[[-11  19 -46  39  -9 -34  23   7]
 [ 11  32 -27  64 -17   0  56  13]
 [-25  20   0  33 -26 -49  28 -13]
 [  0  44 -46  53 -20 -63  49   6]
 [-11  20 -47  38   0 -35  24   7]
 [-10  19 -47  39  -8 -35  24   7]]
|
[[  7  23 -34  -9  39 -46  19 -11]
 [ 13  56   0 -17  64 -27  32  11]
 [-13  28 -49 -26  33   0  20 -25]
 [  6  49 -63 -20  53 -46  44   0]
 [  7  24 -35   0  38 -47  20 -11]
 [  7  24 -35  -8  39 -47  19 -10]]

[[-11 -20  33 -58   4 -26 -25 -31  13  46 -38]
 [-35  38 -31 -42  50  14  35 -19 -30  17  29]
 [-25 -12  -4  -8   8 -71 -34 -66  29  25  -9]]
|
[[-38  46  13 -31 -25 -26   4 -58  33 -20 -11]
 [ 29  17 -30 -19  35  14  50 -42 -31  38 -35]
 [ -9  25  29 -66 -34 -71   8  -8  -4 -12 -25]]

[[-44  24]
 [-55 -55]
 [-33  38]
 [-50  45]
 [ 31  23]
 [ 46  -2]
 [ 17  50]
 [ -2 -42]
 [ 51 -72]]
|
[[ 24 -44]
 [-55 -55]
 [ 38 -33]
 [ 45 -50]
 [ 23  31]
 [ -2  46]
 [ 50  17]
 [-42  -2]
 [-72  51]]

[[ 17  28 -16  10  12 -39 -17   1]
 [ 19  -8  10  42  46   4   3  15]
 [-24  55 -35 -23 -44 -16 -60 -72]
 [ 15  40   3  58  40  31  -4  -2]
 [ 71  -7  -3 -28  54 -39  66  19]
 [-23 -13 -11  36 -48  -3  -3  41]
 [ 45 -13 -40  19 -38 -15   1 -31]]
|
[[  1 -17 -39  12  10 -16  28  17]
 [ 15   3   4  46  42  10  -8  19]
 [-72 -60 -16 -44 -23 -35  55 -24]
 [ -2  -4  31  40  58   3  40  15]
 [ 19  66 -39  54 -28  -3  -7  71]
 [ 41  -3  -3 -48  36 -11 -13 -23]
 [-31   1 -15 -38  19 -40 -13  45]]

[[ 85 -16]
 [-58   8]
 [  8  -1]
 [ -7   3]]
|
[[-16  85]
 [  8 -58]
 [ -1   8]
 [  3  -7]]

[[ 19  16 -25 -28]
 [ 19  40  42 -64]
 [-32  29  -5  46]
 [  2  22  25  52]
 [-23  40 -24  37]
 [  3 -37  20 -24]
 [ 16 -26  -2 -33]
 [ 16 -30  29  -3]
 [ 24 -28   9 -63]
 [-20 -54   6 -36]
 [ -9  16 -16   2]]
|
[[-28 -25  16  19]
 [-64  42  40  19]
 [ 46  -5  29 -32]
 [ 52  25  22   2]
 [ 37 -24  40 -23]
 [-24  20 -37   3]
 [-33  -2 -26  16]
 [ -3  29 -30  16]
 [-63   9 -28  24]
 [-36   6 -54 -20]
 [  2 -16  16  -9]]

[[-30   5]
 [-19  64]
 [ 18  16]
 [ -7 -26]
 [ 47  34]
 [ -1 -10]
 [ -4 -15]
 [  0  14]]
|
[[  5 -30]
 [ 64 -19]
 [ 16  18]
 [-26  -7]
 [ 34  47]
 [-10  -1]
 [-15  -4]
 [ 14   0]]
---
[[ 46  -7  28  11 -62 -47 -54]
 [-16  38  -8 -22  34  -8 -36]]
|
[[-16  38  -8 -22  34  -8 -36]
 [ 46  -7  28  11 -62 -47 -54]]

[[-64   2]
 [-19  69]
 [-61  41]
 [ 71   5]
 [ -2 -19]
 [-21   3]
 [-23   5]]
|
[[-64   2]
 [-61  41]
 [-23   5]
 [-21   3]
 [-19  69]
 [ -2 -19]
 [ 71   5]]

[[ 59 -40 -31 -46  36 -29 -16 -32   2  25  15 -25 -58  21]
 [ 21  27 -35  17 -35 -29  62  10 -20  21 -17  27 -28  54]]
|
[[ 21  27 -35  17 -35 -29  62  10 -20  21 -17  27 -28  54]
 [ 59 -40 -31 -46  36 -29 -16 -32   2  25  15 -25 -58  21]]

[[  0  -2  31  -4  13  -6  10  64 -30   2   8  10 -13  -2]
 [  4   9 -27 -49  -4  -5  -1  -5 -46   8   0   1   3 -23]
 [ -4  -6 -13 -28  -8  13  -9 -34 -44  -8  -7 -10  14  12]]
|
[[ -4  -6 -13 -28  -8  13  -9 -34 -44  -8  -7 -10  14  12]
 [  0  -2  31  -4  13  -6  10  64 -30   2   8  10 -13  -2]
 [  4   9 -27 -49  -4  -5  -1  -5 -46   8   0   1   3 -23]]

[[ 13  22  65   3  23]
 [ 26 -29   5 -28 -23]
 [-47 -20  19  34 -53]
 [  8  30  55   9  26]
 [ 38 -17  38 -34 -10]
 [ -5  40   8 -25  23]
 [-10  42   1 -32  21]
 [ 17  17  48  -3  19]
 [-12  41  -2 -29  19]]
|
[[-47 -20  19  34 -53]
 [-12  41  -2 -29  19]
 [-10  42   1 -32  21]
 [ -5  40   8 -25  23]
 [  8  30  55   9  26]
 [ 13  22  65   3  23]
 [ 17  17  48  -3  19]
 [ 26 -29   5 -28 -23]
 [ 38 -17  38 -34 -10]]

[[ 40  54   3 -36]
 [ 34 -66 -32  22]
 [-44 -37   3  48]
 [ 23  78  12 -40]
 [-66 -18  17 -38]
 [ 59  13 -17  44]]
|
[[-66 -18  17 -38]
 [-44 -37   3  48]
 [ 23  78  12 -40]
 [ 34 -66 -32  22]
 [ 40  54   3 -36]
 [ 59  13 -17  44]]

[[ 43 -30  23 -58  -4 -65   7]
 [-37  58  12  12 -40 -47  20]]
|
[[-37  58  12  12 -40 -47  20]
 [ 43 -30  23 -58  -4 -65   7]]

[[-21  -5  42 -26  47   6 -15  17  -7]
 [ 23  -6   7  12  14 -45  15 -39  21]
 [ -1 -42 -36  18   5 -27  27  -1   8]
 [  1  -6  -5  23  20  -3  -5  -7 -15]
 [ -3  -4  51  50  26 -42  -5 -38 -24]
 [-49 -30 -34   9 -12  26   3   8  10]
 [-43 -20  21 -46   0  -6  26   8  20]
 [-39  31  22  53  -5   5 -45  21 -35]
 [ 37  -1  63 -28 -24  21  42 -10  42]
 [ 21 -54  59   5  12  45   1  49  25]]
|
[[-49 -30 -34   9 -12  26   3   8  10]
 [-43 -20  21 -46   0  -6  26   8  20]
 [-39  31  22  53  -5   5 -45  21 -35]
 [-21  -5  42 -26  47   6 -15  17  -7]
 [ -3  -4  51  50  26 -42  -5 -38 -24]
 [ -1 -42 -36  18   5 -27  27  -1   8]
 [  1  -6  -5  23  20  -3  -5  -7 -15]
 [ 21 -54  59   5  12  45   1  49  25]
 [ 23  -6   7  12  14 -45  15 -39  21]
 [ 37  -1  63 -28 -24  21  42 -10  42]]
